In the data rows, 500 means zero.
Here is a table of points, one per row:
tensor([540, 369, 475, 283, 607, 448, 477, 319])
tensor([288, 499, 504,  68, 508, 371, 423, 449])
tensor([633, 386, 566, 350, 573, 469, 497, 283])
tensor([666, 414, 585, 620, 497, 544, 492, 422])
tensor([809, 323, 538, 768, 576, 614, 533, 440])
tensor([362, 682, 436, 650, 366, 506, 519, 785])
tensor([858, 185, 696, 749, 582, 703, 424, 334])
tensor([542, 411, 540, 521, 525, 463, 459, 399])
tensor([228, 547, 320,   0, 508, 344, 363, 477])
tensor([623, 421, 589, 536, 601, 577, 488, 346])
tensor([652, 480, 570, 563, 496, 536, 544, 483])
tensor([424, 707, 428, 615, 450, 524, 606, 689])
tensor([369, 448, 494, 364, 451, 529, 426, 450])
tensor([486, 515, 566, 623, 511, 509, 470, 606])
tensor([471, 479, 545, 620, 461, 491, 470, 636])
tensor([661, 409, 550, 619, 552, 585, 513, 460])
tensor([718, 437, 526, 662, 540, 554, 552, 415])
tensor([322, 736, 378, 586, 421, 479, 480, 795])
tensor([419, 531, 369, 138, 650, 389, 481, 332])
tensor([552, 413, 466, 277, 645, 412, 436, 305])
tensor([786, 266, 611, 722, 425, 708, 507, 411])
tensor([414, 609, 521, 751, 443, 537, 555, 732])
tensor([678, 356, 547, 511, 588, 548, 450, 349])
tensor([292, 558, 375, 116, 487, 348, 414, 425])
tensor([595, 333, 528, 415, 557, 462, 490, 322])
tensor([647, 334, 642, 622, 503, 610, 522, 410])
tensor([444, 457, 478, 518, 501, 482, 491, 535])
tensor([241, 855, 376, 582, 348, 450, 601, 869])
tensor([662, 412, 587, 672, 560, 557, 524, 388])
tensor([231, 772, 418, 624, 330, 470, 586, 853])
tensor([278, 500, 439,  93, 544, 357, 415, 385])
tensor([618, 390, 538, 500, 560, 536, 493, 340])
tensor([555, 431, 550, 569, 476, 521, 487, 490])
tensor([299, 768, 444, 598, 319, 502, 549, 815])
tensor([637, 375, 594, 615, 470, 527, 496, 404])
tensor([549, 366, 500, 416, 592, 437, 471, 319])
tensor([520, 397, 518, 502, 481, 500, 472, 453])
tensor([404, 643, 448, 508, 401, 492, 530, 628])
tensor([262, 557, 394,   0, 503, 293, 415, 374])
tensor([443, 471, 521, 495, 519, 473, 524, 542])
tensor([288, 744, 438, 578, 298, 509, 557, 854])
tensor([382, 744, 390, 649, 446, 504, 567, 778])
tensor([277, 841, 410, 710, 345, 510, 598, 894])
tensor([669, 366, 472, 420, 611, 476, 480, 360])
tensor([430, 666, 423, 605, 490, 487, 584, 652])
tensor([189, 871, 363, 582, 360, 527, 581, 895])
tensor([372, 620, 528, 665, 413, 528, 544, 772])
tensor([755, 373, 604, 728, 532, 590, 562, 450])
tensor([576, 437, 547, 581, 442, 539, 540, 502])
tensor([429, 689, 457, 526, 423, 530, 614, 684])
tensor([389, 695, 411, 576, 387, 516, 572, 710])
tensor([648, 446, 579, 580, 516, 611, 464, 418])
tensor([229, 846, 377, 625, 380, 452, 617, 885])
tensor([509, 520, 498, 333, 549, 465, 456, 375])
tensor([563, 450, 520, 507, 480, 503, 589, 406])
tensor([431, 722, 501, 733, 390, 571, 538, 791])
tensor([244, 633, 339,   0, 520, 345, 467, 409])
tensor([585, 412, 461, 299, 676, 433, 408, 295])
tensor([249, 559, 355,  14, 599, 361, 338, 394])
tensor([593, 455, 573, 662, 509, 547, 561, 455])
tensor([606, 430, 522, 625, 531, 518, 543, 446])
tensor([515, 480, 468, 432, 599, 445, 477, 414])
tensor([742, 448, 514, 617, 597, 597, 549, 470])
tensor([550, 379, 480, 296, 613, 461, 431, 272])
tensor([549, 408, 535, 423, 525, 475, 477, 318])
tensor([340, 571, 407, 133, 606, 384, 458, 373])
tensor([863, 142, 656, 755, 523, 650, 427, 382])
tensor([286, 603, 323,  51, 474, 313, 501, 430])
tensor([348, 744, 481, 611, 363, 563, 637, 801])
tensor([567, 383, 520, 483, 502, 505, 507, 389])
tensor([415, 469, 477, 337, 484, 518, 486, 443])
Along one direction, these points spread out more than along any other. Where along it does each point below lie, from 0 to 99? 50 is the average, and the first point above lies past it.
tensor([760, 421, 579, 743, 559, 541, 552, 432]) 64
tensor([388, 515, 557, 693, 429, 550, 494, 661]) 42
tensor([606, 357, 598, 583, 519, 514, 458, 361]) 64
tensor([331, 478, 460, 245, 462, 456, 382, 472]) 48
tensor([599, 439, 536, 575, 501, 505, 503, 371]) 60
tensor([534, 511, 543, 371, 518, 450, 399, 430]) 55
tensor([292, 592, 384,  43, 521, 382, 509, 442]) 44
tensor([867, 187, 658, 810, 538, 657, 516, 344]) 78
tensor([846, 298, 673, 782, 536, 617, 499, 373]) 74
tensor([603, 402, 542, 386, 532, 487, 474, 340]) 63
tensor([547, 350, 568, 549, 529, 538, 477, 434]) 61
tensor([643, 481, 573, 610, 575, 572, 536, 440]) 59
tensor([568, 401, 497, 402, 560, 496, 472, 314]) 63
tensor([229, 807, 439, 733, 376, 479, 548, 892]) 18
tensor([375, 762, 454, 632, 461, 508, 565, 807]) 28
tensor([506, 445, 503, 422, 511, 458, 482, 440]) 55
tensor([603, 361, 517, 411, 545, 525, 467, 322]) 65
tensor([549, 363, 562, 649, 494, 557, 474, 456]) 59
tensor([682, 361, 601, 538, 566, 533, 523, 342]) 68
tensor([584, 441, 566, 663, 519, 568, 559, 439]) 58
tensor([256, 547, 383,  32, 530, 323, 422, 428]) 45
tensor([366, 597, 387, 135, 570, 350, 425, 414]) 47
tensor([530, 497, 393, 180, 648, 385, 551, 318]) 58
tensor([660, 379, 517, 578, 540, 487, 458, 424]) 63
tensor([258, 700, 411, 578, 400, 493, 514, 802]) 26
tensor([212, 738, 500, 704, 347, 537, 570, 821]) 23
tensor([309, 760, 421, 601, 365, 520, 563, 812]) 25
tensor([752, 230, 730, 746, 437, 720, 395, 366]) 74
tensor([446, 654, 381, 582, 472, 435, 585, 718]) 35
tensor([644, 381, 592, 648, 531, 545, 532, 384]) 64
tensor([461, 533, 459, 496, 532, 513, 471, 476]) 50
tensor([451, 473, 508, 457, 457, 490, 485, 471]) 51
tensor([397, 647, 443, 599, 435, 474, 560, 699]) 35
tensor([399, 465, 520, 337, 501, 460, 341, 425]) 53
tensor([590, 419, 575, 702, 538, 490, 533, 480]) 57
tensor([597, 398, 580, 537, 563, 551, 462, 323]) 65
tensor([623, 383, 545, 630, 538, 492, 467, 463]) 60
tensor([677, 337, 546, 589, 534, 554, 503, 376]) 66
